In the data rows, 128 means zero.
Some points:
[122, 135, 130, 140, 159, 148, 120, 80, 104, 107, 150, 143, 131, 80, 184, 128, 168, 93, 178, 95, 136, 121, 112, 161]
[113, 128, 175, 119, 152, 164, 158, 110, 119, 125, 140, 109, 98, 127, 172, 96, 104, 116, 151, 136, 123, 128, 148, 76]
[111, 118, 133, 97, 115, 97, 142, 143, 115, 148, 126, 127, 154, 97, 144, 181, 61, 94, 120, 118, 152, 93, 112, 108]
[123, 168, 143, 104, 161, 104, 94, 133, 141, 147, 140, 124, 125, 115, 167, 124, 99, 129, 147, 99, 167, 110, 168, 105]
[172, 119, 155, 140, 121, 175, 113, 130, 109, 131, 174, 147, 123, 103, 161, 165, 170, 136, 135, 148, 104, 110, 121, 108]
[116, 116, 103, 112, 113, 97, 128, 109, 81, 112, 118, 145, 107, 132, 111, 104, 130, 120, 164, 133, 138, 143, 111, 138]
[132, 144, 129, 157, 89, 141, 163, 126, 126, 141, 176, 134, 146, 120, 111, 83, 113, 127, 132, 85, 129, 96, 82, 154]
[131, 99, 154, 108, 149, 114, 140, 143, 107, 136, 129, 144, 131, 128, 159, 94, 140, 96, 95, 103, 110, 107, 112, 108]
[102, 105, 157, 135, 145, 141, 129, 133, 125, 107, 172, 108, 128, 106, 141, 82, 111, 124, 111, 128, 106, 178, 82, 127]
[150, 158, 116, 140, 157, 120, 112, 117, 132, 96, 91, 101, 138, 153, 113, 118, 128, 124, 168, 91, 122, 89, 141, 81]
[102, 130, 163, 120, 126, 96, 126, 129, 118, 118, 157, 109, 160, 157, 121, 122, 164, 84, 98, 144, 147, 125, 103, 158]
[65, 96, 135, 137, 127, 155, 129, 161, 122, 105, 173, 140, 121, 136, 89, 101, 119, 126, 122, 76, 152, 113, 159, 133]
[126, 120, 119, 122, 155, 105, 96, 180, 125, 124, 125, 161, 139, 99, 74, 95, 112, 93, 108, 124, 113, 107, 190, 160]
[134, 131, 115, 117, 153, 120, 130, 189, 101, 118, 123, 123, 162, 93, 141, 123, 177, 113, 123, 127, 102, 144, 105, 118]
[122, 154, 103, 153, 152, 105, 136, 100, 130, 147, 144, 129, 161, 143, 147, 111, 157, 120, 150, 142, 117, 128, 136, 89]
[135, 171, 107, 142, 103, 166, 160, 153, 129, 164, 147, 115, 85, 153, 160, 122, 152, 121, 128, 142, 84, 81, 107, 124]
[121, 132, 121, 168, 181, 153, 107, 150, 124, 164, 124, 179, 129, 129, 135, 89, 129, 114, 99, 125, 175, 100, 81, 113]
[134, 79, 130, 108, 128, 84, 170, 102, 125, 157, 143, 157, 91, 108, 126, 106, 147, 102, 133, 126, 149, 120, 167, 103]
[60, 144, 126, 105, 135, 150, 184, 131, 122, 131, 105, 165, 179, 134, 122, 133, 144, 135, 120, 111, 128, 169, 116, 123]
[115, 139, 128, 134, 112, 175, 159, 134, 129, 122, 158, 122, 134, 146, 145, 155, 90, 100, 121, 138, 141, 127, 121, 84]
[152, 175, 127, 113, 154, 101, 123, 133, 96, 139, 174, 118, 124, 118, 129, 115, 153, 118, 143, 129, 117, 143, 121, 113]
[111, 139, 126, 173, 127, 159, 126, 117, 98, 136, 148, 122, 135, 118, 144, 125, 123, 135, 111, 150, 119, 139, 152, 145]
[130, 79, 132, 135, 120, 136, 117, 157, 89, 96, 119, 90, 107, 148, 142, 94, 158, 166, 152, 115, 183, 116, 110, 136]
[140, 115, 118, 144, 182, 154, 156, 140, 120, 129, 106, 145, 125, 97, 138, 119, 76, 192, 119, 159, 133, 133, 115, 167]
[151, 102, 150, 123, 149, 141, 119, 123, 174, 126, 116, 137, 131, 111, 169, 132, 150, 59, 135, 148, 156, 150, 144, 169]
[113, 71, 126, 152, 132, 148, 148, 124, 113, 136, 176, 106, 172, 119, 122, 126, 117, 117, 163, 190, 153, 71, 130, 149]
[105, 119, 121, 149, 139, 85, 92, 141, 153, 121, 122, 135, 135, 69, 128, 123, 122, 118, 125, 142, 97, 69, 124, 109]
[111, 133, 153, 133, 135, 130, 140, 158, 121, 111, 127, 127, 134, 148, 157, 118, 109, 129, 178, 130, 144, 137, 136, 123]
[135, 123, 112, 170, 123, 159, 127, 103, 149, 129, 140, 138, 121, 107, 107, 95, 139, 83, 99, 128, 159, 135, 128, 76]
[128, 139, 136, 101, 115, 152, 130, 145, 117, 186, 93, 89, 135, 110, 125, 111, 125, 114, 98, 168, 124, 142, 130, 151]
[129, 106, 93, 179, 109, 129, 145, 110, 123, 172, 118, 95, 113, 117, 118, 110, 133, 143, 106, 151, 105, 120, 153, 124]
[98, 101, 84, 111, 164, 117, 138, 164, 119, 152, 137, 103, 130, 153, 175, 109, 153, 141, 124, 153, 162, 95, 100, 154]
[136, 114, 121, 101, 98, 109, 151, 139, 133, 99, 119, 131, 146, 60, 151, 119, 117, 128, 139, 136, 144, 90, 139, 116]
[98, 124, 166, 197, 137, 123, 160, 105, 130, 132, 97, 106, 129, 107, 135, 101, 131, 107, 126, 114, 130, 123, 149, 139]
[55, 122, 142, 149, 88, 132, 139, 97, 114, 145, 148, 163, 95, 135, 149, 155, 143, 133, 108, 168, 114, 118, 142, 166]
[128, 117, 129, 175, 132, 123, 109, 123, 117, 86, 160, 118, 129, 71, 141, 121, 138, 140, 118, 150, 140, 131, 111, 135]
[169, 105, 106, 84, 149, 114, 124, 78, 121, 99, 163, 121, 136, 119, 140, 111, 121, 180, 100, 116, 124, 133, 108, 142]
[136, 102, 166, 126, 136, 144, 167, 103, 150, 98, 104, 105, 157, 150, 143, 80, 169, 144, 97, 137, 119, 102, 143, 102]
[149, 100, 157, 140, 131, 136, 142, 154, 141, 153, 146, 139, 163, 114, 145, 119, 138, 114, 108, 91, 127, 135, 146, 103]
[99, 170, 144, 137, 136, 104, 143, 127, 154, 144, 132, 101, 100, 91, 150, 110, 128, 170, 102, 121, 172, 123, 107, 104]
[129, 116, 85, 127, 173, 91, 142, 114, 99, 71, 139, 143, 130, 177, 124, 129, 101, 96, 100, 120, 103, 118, 139, 129]
[156, 148, 151, 98, 124, 110, 125, 119, 74, 116, 117, 133, 156, 134, 80, 152, 147, 142, 164, 135, 142, 130, 114, 179]
[152, 108, 125, 164, 134, 132, 118, 122, 147, 135, 113, 161, 135, 124, 169, 167, 140, 153, 92, 73, 172, 126, 127, 156]
[120, 105, 112, 117, 68, 107, 114, 145, 127, 137, 133, 149, 121, 119, 162, 120, 131, 102, 176, 116, 103, 134, 122, 142]
[128, 104, 93, 115, 160, 168, 96, 122, 96, 166, 152, 88, 132, 160, 164, 103, 111, 80, 118, 119, 131, 145, 114, 141]
[119, 155, 135, 99, 114, 125, 138, 137, 147, 143, 150, 130, 148, 88, 120, 84, 150, 112, 136, 134, 112, 114, 68, 135]
[122, 107, 131, 116, 114, 111, 140, 141, 145, 155, 143, 95, 158, 110, 151, 133, 113, 136, 85, 81, 85, 133, 118, 146]
[115, 173, 120, 103, 145, 130, 140, 151, 202, 132, 153, 127, 74, 130, 123, 117, 136, 127, 129, 143, 146, 113, 153, 175]
[181, 101, 168, 137, 118, 114, 149, 132, 146, 134, 148, 119, 120, 161, 131, 88, 97, 128, 121, 137, 123, 149, 119, 151]
[82, 102, 115, 134, 147, 138, 130, 70, 102, 171, 134, 66, 126, 111, 106, 135, 121, 127, 129, 77, 141, 105, 136, 142]
[125, 126, 110, 108, 110, 159, 162, 116, 138, 130, 99, 134, 130, 130, 106, 137, 143, 123, 151, 100, 134, 110, 108, 104]
[106, 112, 152, 128, 82, 119, 91, 119, 115, 154, 113, 167, 124, 122, 171, 60, 117, 136, 123, 137, 141, 82, 99, 143]
[137, 114, 155, 133, 142, 99, 171, 114, 138, 109, 133, 127, 120, 106, 136, 128, 145, 141, 94, 158, 116, 81, 96, 134]
[91, 109, 139, 133, 120, 111, 148, 112, 129, 149, 170, 156, 94, 104, 135, 129, 154, 124, 112, 121, 127, 143, 130, 95]
[83, 147, 71, 138, 118, 129, 123, 103, 145, 91, 142, 150, 184, 99, 152, 97, 139, 135, 111, 129, 132, 107, 161, 124]
[132, 125, 128, 113, 131, 127, 106, 85, 149, 134, 155, 134, 108, 122, 141, 99, 100, 145, 120, 133, 117, 112, 107, 135]
[130, 148, 99, 181, 99, 92, 130, 144, 128, 86, 125, 120, 133, 127, 162, 117, 67, 79, 128, 133, 94, 141, 101, 149]
[138, 109, 116, 154, 129, 125, 133, 131, 106, 131, 99, 129, 95, 103, 79, 139, 130, 116, 106, 152, 120, 171, 116, 105]
[96, 115, 146, 111, 130, 137, 66, 141, 137, 125, 120, 128, 129, 134, 114, 128, 109, 159, 125, 171, 139, 123, 81, 83]
[103, 154, 114, 78, 97, 137, 93, 115, 161, 97, 111, 121, 139, 146, 145, 107, 144, 116, 100, 160, 149, 130, 140, 140]
[136, 127, 87, 136, 92, 121, 145, 128, 130, 164, 127, 119, 166, 115, 158, 96, 122, 120, 144, 140, 202, 154, 125, 115]
[134, 115, 121, 165, 95, 123, 120, 174, 143, 143, 143, 130, 119, 136, 150, 133, 146, 138, 186, 115, 112, 111, 122, 123]
[164, 157, 160, 146, 97, 126, 92, 116, 142, 147, 169, 139, 156, 159, 102, 129, 127, 137, 108, 140, 140, 131, 138, 136]
[117, 68, 103, 118, 121, 146, 109, 149, 177, 123, 134, 128, 119, 131, 152, 127, 152, 183, 137, 119, 112, 159, 120, 120]
[148, 128, 142, 142, 92, 119, 149, 121, 125, 112, 145, 157, 118, 117, 126, 108, 128, 115, 104, 132, 182, 143, 101, 118]
[144, 146, 134, 103, 90, 168, 118, 150, 49, 89, 108, 126, 82, 112, 167, 102, 140, 123, 72, 105, 117, 107, 154, 142]
[123, 128, 129, 148, 188, 114, 169, 120, 119, 135, 112, 190, 100, 144, 134, 92, 131, 123, 135, 134, 129, 133, 142, 137]
[160, 116, 115, 107, 148, 169, 122, 90, 120, 139, 111, 205, 150, 131, 143, 117, 93, 124, 116, 127, 95, 99, 121, 125]
[117, 142, 148, 166, 124, 82, 114, 139, 71, 152, 146, 146, 159, 137, 182, 105, 121, 176, 122, 147, 120, 136, 171, 117]
[123, 128, 123, 104, 119, 181, 144, 135, 127, 144, 161, 127, 151, 65, 113, 90, 109, 142, 169, 145, 121, 136, 153, 128]
[170, 122, 85, 113, 119, 122, 153, 152, 95, 83, 157, 140, 114, 121, 149, 124, 127, 137, 84, 139, 165, 104, 139, 121]
Along one direction, these points spread out more than along any other. Take the direction at right angles to it along which they spread out most. Go by this last direction. How far along it is each point below, from 0 to 99? 50 is the average, and the first point above lies past it. One standard deviation of the points above along it is 16.
[98, 124, 166, 197, 137, 123, 160, 105, 130, 132, 97, 106, 129, 107, 135, 101, 131, 107, 126, 114, 130, 123, 149, 139] -> 85
[129, 116, 85, 127, 173, 91, 142, 114, 99, 71, 139, 143, 130, 177, 124, 129, 101, 96, 100, 120, 103, 118, 139, 129] -> 72
[150, 158, 116, 140, 157, 120, 112, 117, 132, 96, 91, 101, 138, 153, 113, 118, 128, 124, 168, 91, 122, 89, 141, 81] -> 73
[131, 99, 154, 108, 149, 114, 140, 143, 107, 136, 129, 144, 131, 128, 159, 94, 140, 96, 95, 103, 110, 107, 112, 108] -> 58
[121, 132, 121, 168, 181, 153, 107, 150, 124, 164, 124, 179, 129, 129, 135, 89, 129, 114, 99, 125, 175, 100, 81, 113] -> 68
[151, 102, 150, 123, 149, 141, 119, 123, 174, 126, 116, 137, 131, 111, 169, 132, 150, 59, 135, 148, 156, 150, 144, 169] -> 55
[102, 130, 163, 120, 126, 96, 126, 129, 118, 118, 157, 109, 160, 157, 121, 122, 164, 84, 98, 144, 147, 125, 103, 158] -> 40
[105, 119, 121, 149, 139, 85, 92, 141, 153, 121, 122, 135, 135, 69, 128, 123, 122, 118, 125, 142, 97, 69, 124, 109] -> 58
[152, 108, 125, 164, 134, 132, 118, 122, 147, 135, 113, 161, 135, 124, 169, 167, 140, 153, 92, 73, 172, 126, 127, 156] -> 54
[125, 126, 110, 108, 110, 159, 162, 116, 138, 130, 99, 134, 130, 130, 106, 137, 143, 123, 151, 100, 134, 110, 108, 104] -> 59
[91, 109, 139, 133, 120, 111, 148, 112, 129, 149, 170, 156, 94, 104, 135, 129, 154, 124, 112, 121, 127, 143, 130, 95] -> 68
[128, 117, 129, 175, 132, 123, 109, 123, 117, 86, 160, 118, 129, 71, 141, 121, 138, 140, 118, 150, 140, 131, 111, 135] -> 39
